In the rows, 128 means zero.
The same turns and mirrors carry the whole set onto itself and the rows of a family onto each other. Which other rows belong to the same family as each row named below? List them in the order they appear above.
These 33 rows form 11 families of 3 rows each.
Poz: [127  98 113 136 101 118 125 105]
tik: [135  89 122 136 106 115 133 117]
nin: [ 97  94 121 157 149 140 127 110]
sizir: [110 108 127 111 149 134 135 137]
Ved: [102 101 114 158 135 133 124  95]
Kegit: [112 104  96 120 153 116 126 142]
gozo: [106  73 115 135 120 134 122  98]
ded: [112 105  98 144 165 130 118 119]
mip: [129  87 113 125 109 112 127 101]
tozer: [131  86 125 129 127 128 139 149]
Girir: [ 96  66 116 133 135 137 124 111]
sidak: [ 97 103  93 125 150 116 117 119]
fakav: [102 121  98 133 132 117 127 102]
negu: [143  96 112 138 118 119 125  99]
Gef: [112  80 126 129 153 123 134 147]
zop: [ 96  96 125 135 155 134 138 138]
zug: [ 95  76 103 130 135 130 118 100]
bubom: [112  75 135 133 138 135 133 143]
gav: [150 111 113 136 123 129 130 114]
laf: [116 125 110 112 131 121 129 113]
vad: [102  91  98 114 153 111 121 113]
nedeg: [109 107  91 124 142 104 121 113]
bapa: [114 101  96 129 164 118 116 112]
Bimum: [128 118  99 128 158 125 122 121]
bub: [118  66 133 122 138 127 136 134]
dof: [129  75 134 138 152 136 133 133]
lonip: [128 109 134 118 117 132 138 124]
rul: [137  96 127 132 151 139 133 141]
fom: [132  83 131 152 143 145 131 132]
vap: [122  97 135 142 109 132 142 117]
Gos: [134 109  99 128 113 112 128 118]
timu: [138 106 106 151 123 128 122 100]
kiro: [108  90 129 160 131 139 131 104]

The rest of the family of bub: mip, vad
The rest of the family of negu: bapa, dof
The rest of the family of nedeg: tik, Gef
The rest of the family of nin: Ved, kiro
The rest of the family of timu: ded, fom
The rest of the family of bubom: Poz, sidak
The rest of the family of Kegit: tozer, Gos

The same turns and mirrors carry the whole set onto itself and the rows of a family onto each other. Which other rows belong to the same family as each row named below? List them in the order they appear above.
These 15 rows form 3 families of 5 rows each.
manir: [140 127 151 121 118 116 145 118 118 134 121 126 138  98  99 127 114 110
 110 111 110 134 138 113 115 129 105 143 131 114 133 113 133 122 124]
dar: [143 130 149 131 117 109 157 119 124 111 137 132 110 108 115 129 121 110
 106 115 114 121 144 139 136 121 107 148 137 122 140 131 125 135 118]
Zer: [122 124 117 148 138 125 103 152 135 126 123 110 140 153 146 130 151 144
 144 126 124 119 121 121 126 115 147 102 158 144 141 117 124 132 142]
vebeb: [152 128 130 125  92 120 132 109 121 127 131 148 141 100 137 152 113 149
 123 111 133 129 124 106 148 122 127 123 115 124 127 146 111 121 105]
peved: [134 143 101 109 115 129  96 139 137 125 130 129 149 122 135 143 138 157
 132 128 139 141 134 126 131 123 162 125 129 132 117 139 147 125 111]
Momag: [146 118 146 142 120  99 161 114 117 128 125 125 118 106 111 126 116 116
  98 114 123 121 144 124 119 129 115 135 124 106 136 115 128 122 133]
vefa: [116 104 127 153 144 130 110 159 139 123 124 140 152 143 129 119 150 128
 151 121 134 126 132 119 125 118 150 105 144 140 148 118 132 138 129]
veba: [110 129 117 159 148 115 112 131 140 130 126 111 141 147 142 111 146 143
 138 125 130 120 127 119 135 114 148 105 130 141 156 122 121 133 145]
Tudel: [144 151 105 116 119 123 107 139 128 129 142 128 149 132 130 131 143 149
 144 133 145 124 129 147 123 116 160 109 120 139 134 143 143 129 103]
delag: [128 111 130 150 144 112 142 117 113 120 140 121 138 161 117 119 129 113
 125 133 135 129 121 137 107 112 112 127 151 129 138 101 111 142 152]
Zenif: [123 108 132 158 154 118 149 107 121  99 128 128 128 149 126 127 133 126
 141 119 126 130 116 141 117 132 105 129 140 132 132  98 129 133 146]
fedi: [153 126 133 110 103 132 139 111 119 135 126 144 132 104 119 158 118 160
 113 112 130 114 130 123 134 140 148 141 115 118 126 135 114 123 102]
denod: [148 131 106 129 109 133 107 128 139 126 128 136 155 122 143 127 137 144
 133 130 140 136 127 133 115 135 169 122 144 148 119 156 138 114 113]
Kotof: [132 121 135 143 151 122 149  97 130 123 135 127 141 157 113 119 127 115
 118 122 115 137 113 130 116 120 129 138 155 123 147 108 110 132 152]
Pevam: [157 136 128 114 102 133 134 119  93 141 118 140 131 105 137 149 125 151
 134 111 123 109 120 118 128 133 140 134 120 127 121 128 127 114  98]

The rest of the family of dar: vebeb, vefa, Zenif, denod
The rest of the family of veba: manir, Tudel, Kotof, Pevam
The rest of the family of peved: Zer, Momag, delag, fedi

The same turns and mirrors carry the whole set onto itself and the rows of a family onto each other. Which other rows belong to the same family as each row named below? List them in the order they appear above.
These 32 rows form 4 families of 8 rows each.
Gov: [146  94 137 142 175 130 146 140 134 105]
gafig: [119 124 116 142 134 120 134 124 130 145]
nok: [132 101 158 147 147 109 113 118 131 112]
savo: [132 131 143 139 136 104 126 115 132  97]
segez: [140 126 133 137 175 117 155 144 116 144]
vikif: [134 115 144 150 127 133 121 112 129 104]
keko: [148 128 167 141 136 130 121 149 115 121]
vimuk: [137 123 112 141 168 100 121 132 124 119]
nafev: [135 106 135 137 166 138 143 160 118 143]
tiko: [151  99 163 146 165 131 131 132 126 105]
rina: [153 109 148 124 166  97 133 129 124 132]
Vire: [119 113 126 152 175 114 131 114 116 110]
tup: [129 113 166 133 134 145 146 144 129 120]
Mas: [113 127 129 153 136 146 136 146 126 109]
zon: [144 128 113 127 132 120 122 139 128 136]
Rim: [134 136 119 129 156 136 154 158 123 126]
bifi: [117 142 113 133 141 119 136 135 127 139]
devik: [118 108 111 136 167 114 146 124 135 117]
kepu: [146 123 154 120 132 143 134 142 119 135]
megez: [120 121 150 150 128 122 114 117 130 115]
vesu: [148 112 146 112 161 128 121 136 105 130]
Duvo: [122 117 142 161 145 142 153 150 142 122]
sis: [122 108 165 150 170 124 146 135 123 102]
dob: [129 116 133 175 154 140 142 149 129 121]
bepe: [147 123 136 118 161 107 115 117 113 122]
rigi: [122 118 125 160 174 106 134 125 135 108]
rop: [158 127 149 136 127 136 144 144 128 137]
migub: [118 124 133 163 142 116 147 137 149 109]
fenu: [146 125 143 113 151 112 133 107 114 126]
lobuf: [150 119 127 128 178 127 154 148 123 129]
los: [156 117 159 146 169 131 142 133 114 102]
Keb: [119 142 140 133 129 113 120 134 119 134]

The rest of the family of migub: Gov, nok, vimuk, tup, Rim, vesu, Keb
The rest of the family of los: gafig, segez, vikif, Vire, dob, rop, fenu
The rest of the family of bepe: tiko, bifi, kepu, megez, Duvo, rigi, lobuf

